One turn sends every row of this set to another row. A few are shown first. Where does it send the rows asked after them?
der: +0.92 -0.03 +1.55 -0.07 +0.72 +0.29 +0.26 -0.06 -1.58 -0.49 -0.81 -0.15 +0.29 -0.71 +1.28 +1.06 -0.05 -0.32 -0.67 -1.06 -0.82 -0.13 +0.28 -2.81 -0.11 +0.06 +0.07
Rigif: -0.15 -1.18 +1.99 -0.72 -0.23 +1.22 +0.12 -2.28 -0.36 -0.83 +0.14 -0.62 +0.03 +1.13 +0.49 +0.15 +0.12 -1.74 -0.33 -0.89 -0.65 -0.42 +0.62 +0.00 +1.07 -0.74 -0.36
Gelek: +1.30 -0.11 +2.47 -0.34 -0.79 +1.26 +0.79 -1.19 -0.70 -0.32 +0.93 -0.88 -0.45 +0.05 +1.80 -0.01 +0.81 -1.64 +0.57 +0.20 +0.44 +1.47 +0.89 +0.31 +1.79 +0.20 +0.82
fepu: -0.23 -0.11 +1.12 +1.20 +0.70 +0.37 -0.11 -0.81 -2.32 -1.29 +0.47 -0.95 -0.29 -0.42 +2.32 -0.76 +1.41 -2.13 -0.79 +1.13 -0.90 -0.86 +1.35 -0.50 -0.74 +0.14 -0.29
gare: +0.73 +0.03 +2.03 -0.46 -0.05 +0.65 +0.06 +0.04 -2.54 -0.37 +0.23 -0.02 +0.57 +0.44 +2.21 +0.20 -0.01 -1.68 +0.02 +0.10 -0.28 -1.95 +0.31 -0.66 +0.16 +0.76 +2.39
Desan: +0.74 -0.21 +1.34 -0.06 +0.04 +1.50 +0.33 +0.21 -0.12 -1.31 +1.33 +0.10 -0.69 -0.18 +0.98 -0.09 +1.00 -1.03 +0.00 +0.29 +0.53 +0.47 +0.69 -0.57 -2.07 +0.32 +1.48
Gatup: +0.12 -0.03 +1.60 -1.60 +0.03 +1.10 +1.46 -0.42 -0.75 -1.38 -0.33 -0.80 -0.56 -1.22 +2.25 +1.33 +0.46 -0.70 -0.56 +0.60 -0.85 -1.40 -0.45 -1.82 +0.46 +1.01 +0.27
zolit: +1.11 -1.09 +1.46 -0.04 -1.13 +1.23 +0.84 -0.27 -2.49 -0.95 -0.77 +0.11 +0.11 +0.30 +1.58 -1.02 -0.23 -2.73 -0.29 +1.16 -1.37 -0.84 +1.31 -0.87 -0.36 +0.25 -0.98
turam: +0.29 -0.32 +1.56 -1.14 -0.06 -0.11 +1.20 -0.53 +0.00 -1.51 +0.04 +0.46 -1.92 +0.98 +1.76 -0.15 +1.42 -1.57 +0.51 +1.39 -0.59 -0.99 +0.75 -0.27 +0.07 -1.33 +0.97
feb: +0.63 +0.77 +1.97 +0.16 -0.24 +1.07 +0.66 -1.69 -0.86 -0.56 +0.67 -0.41 -0.41 +0.19 +2.20 -0.50 +1.11 +0.70 -0.96 +0.77 -0.42 +0.44 +0.36 -1.86 +0.55 +1.93 +0.42
Ven: +0.62 +1.28 +1.54 -0.13 -1.82 +0.98 +0.72 -1.70 -0.28 -0.34 -0.63 +0.60 -1.09 +0.34 +1.96 -0.17 +0.48 -1.13 +0.25 +1.83 -1.03 +0.00 +0.54 -0.94 +0.59 +0.67 +1.45
Teke: +0.77 -2.04 +0.93 -0.50 +0.94 +0.84 -0.03 +0.33 +1.05 -1.62 +0.33 +0.21 -0.25 +0.19 +0.57 -0.30 +0.56 -0.53 -0.70 -0.05 -0.85 +0.30 -0.01 -1.12 -0.21 -0.50 +0.29
teg: +0.58 +0.29 +1.99 +0.36 -0.20 +0.27 -0.35 -1.07 -1.69 -0.47 -1.20 +0.24 -1.42 -0.78 +1.84 -1.45 +0.13 -0.70 +0.63 -0.48 -1.22 +0.54 +1.65 -1.39 +0.67 +0.33 +1.93
gapot: +1.03 -0.66 +0.84 +0.38 +0.33 +0.46 +0.95 -0.06 -0.07 -1.86 +0.68 -1.21 -0.50 -0.88 +2.82 -0.84 +1.61 +0.37 +1.37 +0.68 -0.06 +0.10 +0.62 -0.38 +0.65 -0.11 +0.13
Nuri: +1.69 -1.19 +1.28 +1.39 -0.10 +1.04 -1.16 +0.60 -0.68 -1.34 +0.85 -0.68 -0.45 +0.44 +2.80 -0.09 +0.19 -0.29 -0.44 +0.63 -0.36 +0.27 +1.05 -0.78 +0.25 +0.54 -0.57
kad: +0.65 -0.33 +1.43 -0.37 +0.25 +1.81 +0.60 -0.37 -1.74 -1.77 -1.03 -1.07 -0.30 +0.12 +0.28 -0.98 +1.61 -0.47 -0.82 +0.36 -0.05 -1.32 +0.47 -2.33 +0.67 -0.52 -1.10
Guken: +0.40 -0.91 +1.29 -0.32 -0.65 +1.56 -0.44 +1.10 -0.81 -0.64 -1.24 -0.73 -0.77 +0.23 +2.20 -0.15 +0.35 +0.01 -0.29 -0.63 +0.94 -0.99 +0.24 -1.10 -0.13 +0.41 +2.01
Gami: +1.11 -1.02 +0.78 +0.52 -0.70 +1.01 +1.32 -0.66 -1.29 -1.58 -0.21 -0.12 -1.23 +0.91 +2.60 -1.10 +1.57 -0.11 -1.56 +0.40 +0.65 -1.44 -0.70 -0.57 +0.82 +0.33 +0.61
lorut: +0.09 -0.66 +2.29 +0.71 -0.22 +1.04 +0.68 -0.66 -0.71 -1.29 -0.86 +0.30 +0.02 -0.54 +1.11 -1.35 +2.74 -0.67 -0.43 -1.51 -0.48 +0.09 -0.44 -0.36 -0.56 -0.27 +0.49
kenir: +0.74 -0.59 +1.10 -1.03 -0.12 +0.56 -0.97 -0.29 -2.01 +0.76 -0.29 +0.55 -0.86 -0.32 +1.13 +0.46 -0.27 -1.12 -0.82 +0.09 -0.05 -1.06 +0.23 -1.36 +1.56 -0.62 +0.38
Rapa: -0.87 -0.18 +0.73 -0.95 -1.16 +2.41 +0.25 -1.57 -1.56 -2.10 -0.30 -0.45 +0.22 +1.11 +1.52 +0.24 +0.97 -1.76 +1.44 +0.17 -0.82 -0.09 +0.30 -1.40 +0.99 +0.51 +0.65
sok: -0.13 -0.84 +2.69 +0.18 -0.09 +2.56 +0.27 -1.19 -0.40 -1.83 -0.04 +0.02 -0.31 +0.49 +1.40 -0.26 +1.87 -1.90 -0.83 +0.66 -1.07 +0.13 -0.24 -0.71 -0.94 +1.10 -0.62
Boku: +0.41 -0.32 +0.91 -0.22 -0.21 +1.20 +0.54 -0.75 -2.90 -2.06 -1.72 +0.41 +0.28 -0.50 +2.75 -1.55 +0.88 -1.89 +0.53 +0.17 -0.19 -0.30 +1.05 -0.66 +0.69 -1.13 +0.89
Begit: +0.55 -0.33 +0.96 +0.33 -0.52 +0.50 +0.29 -0.86 -1.77 -0.90 +0.66 +0.94 +0.43 +1.35 +1.45 +0.68 +0.26 -1.43 -0.03 +0.66 -0.21 +1.42 +0.37 -2.16 +1.78 +0.18 +0.84
Rula: +0.77 -1.88 +0.72 -0.46 -0.74 -0.48 -0.29 -0.05 -0.58 -1.79 -0.42 +0.53 -0.95 +1.11 +0.07 -0.13 -0.02 -2.02 -0.11 +0.34 -0.36 -0.40 +1.66 -1.02 +0.05 +0.07 +0.41
poved: +1.18 -1.11 +1.12 -0.07 -1.65 +1.05 -0.06 -1.05 -1.24 -0.50 +1.35 +0.90 -1.25 -0.17 +1.82 -1.50 +0.96 +0.38 -0.30 +0.50 -0.39 -1.26 +1.16 -1.15 +1.30 -0.63 +0.43
rap: +1.24 -1.35 +1.43 -0.53 -1.48 +1.76 +0.79 +0.01 -0.10 -1.61 -0.80 +0.13 +0.29 -0.25 +2.27 -0.91 +0.15 -0.82 -2.35 -0.15 -1.39 -0.25 +0.10 -0.97 -0.07 +0.93 +1.32
pif: -0.44 -0.17 +2.78 -1.39 -1.30 +1.96 +0.17 -0.60 -0.93 -0.97 +0.35 +0.86 +0.19 +0.26 +1.56 -0.68 +1.53 -2.30 -0.67 -0.05 -0.86 -0.77 +1.27 +0.21 +0.38 +1.23 +1.11
dagar: -0.13 +1.25 +1.25 +0.52 -0.35 +1.05 +0.41 -0.35 -0.82 -0.78 +0.19 +0.69 -1.12 -1.58 +1.04 -0.83 +1.07 -0.77 -0.89 +0.09 -2.22 +0.22 +1.19 -1.38 -0.35 -0.44 +0.13
Kasep: +1.13 -0.54 +1.01 -0.10 +0.43 +2.53 +0.91 +0.08 -2.11 -1.46 -0.89 -1.26 +0.82 -0.37 +2.51 -0.40 +1.83 -1.57 +0.72 -0.56 +0.07 -0.92 -0.02 -1.37 -0.54 +0.11 +0.12
tak: +0.54 -0.42 +0.62 -0.65 +0.00 +1.62 +1.33 -0.60 -1.60 -0.48 -0.04 +0.30 +0.11 -0.01 +2.61 +0.43 -0.18 -1.89 +0.75 -1.70 -0.79 +0.35 +0.88 -0.79 +1.82 -0.21 -0.25
fizek: +0.78 -1.43 +0.55 -0.21 -1.21 +0.62 +0.40 -1.47 -0.65 -1.67 +0.30 -0.51 +1.08 -0.24 +0.56 -0.62 +0.87 -1.30 +1.07 +0.24 -0.41 +0.91 +0.30 -0.78 +0.83 -1.39 +1.39
Sume: +0.92 -1.47 +1.28 -1.74 -0.90 +1.19 -0.20 +0.29 -0.80 -1.09 -1.06 +0.17 -0.76 +0.61 +1.63 -1.34 +1.81 -2.10 -0.41 -0.16 -2.35 +0.05 -0.52 -0.25 +0.87 +0.32 +0.89
dos: +0.55 -0.33 +0.24 +0.38 +0.91 +0.58 +0.66 -0.80 -0.20 -0.60 -0.72 -0.47 +0.34 -0.23 +3.62 -0.84 +0.89 -0.87 -0.49 +0.51 -1.97 +0.48 +0.34 -1.72 +0.62 +1.36 +0.73
kaboz: +2.23 -0.46 +0.06 +0.08 -0.75 +0.29 +0.24 -0.63 -0.90 -1.31 +0.48 -0.44 -0.52 -0.01 +2.52 -1.36 +1.50 -1.40 +0.56 -0.43 -1.33 -0.82 +0.56 +0.82 +1.60 -0.31 +0.81
pofa: +0.17 -0.09 +1.11 -0.35 +0.49 +0.05 +0.30 +1.33 -0.24 -0.95 -0.48 -1.30 -1.33 -0.79 +0.94 +0.18 +1.82 -2.08 +0.30 +1.09 -1.25 -0.52 +1.13 -1.28 +0.38 +0.01 +0.26

Guken turns into -> dagar
Teke turns into -> sok
Now find these:
Rula turns into -> pif
gare turns into -> teg
lorut turns into -> kad
Gelek turns into -> fizek

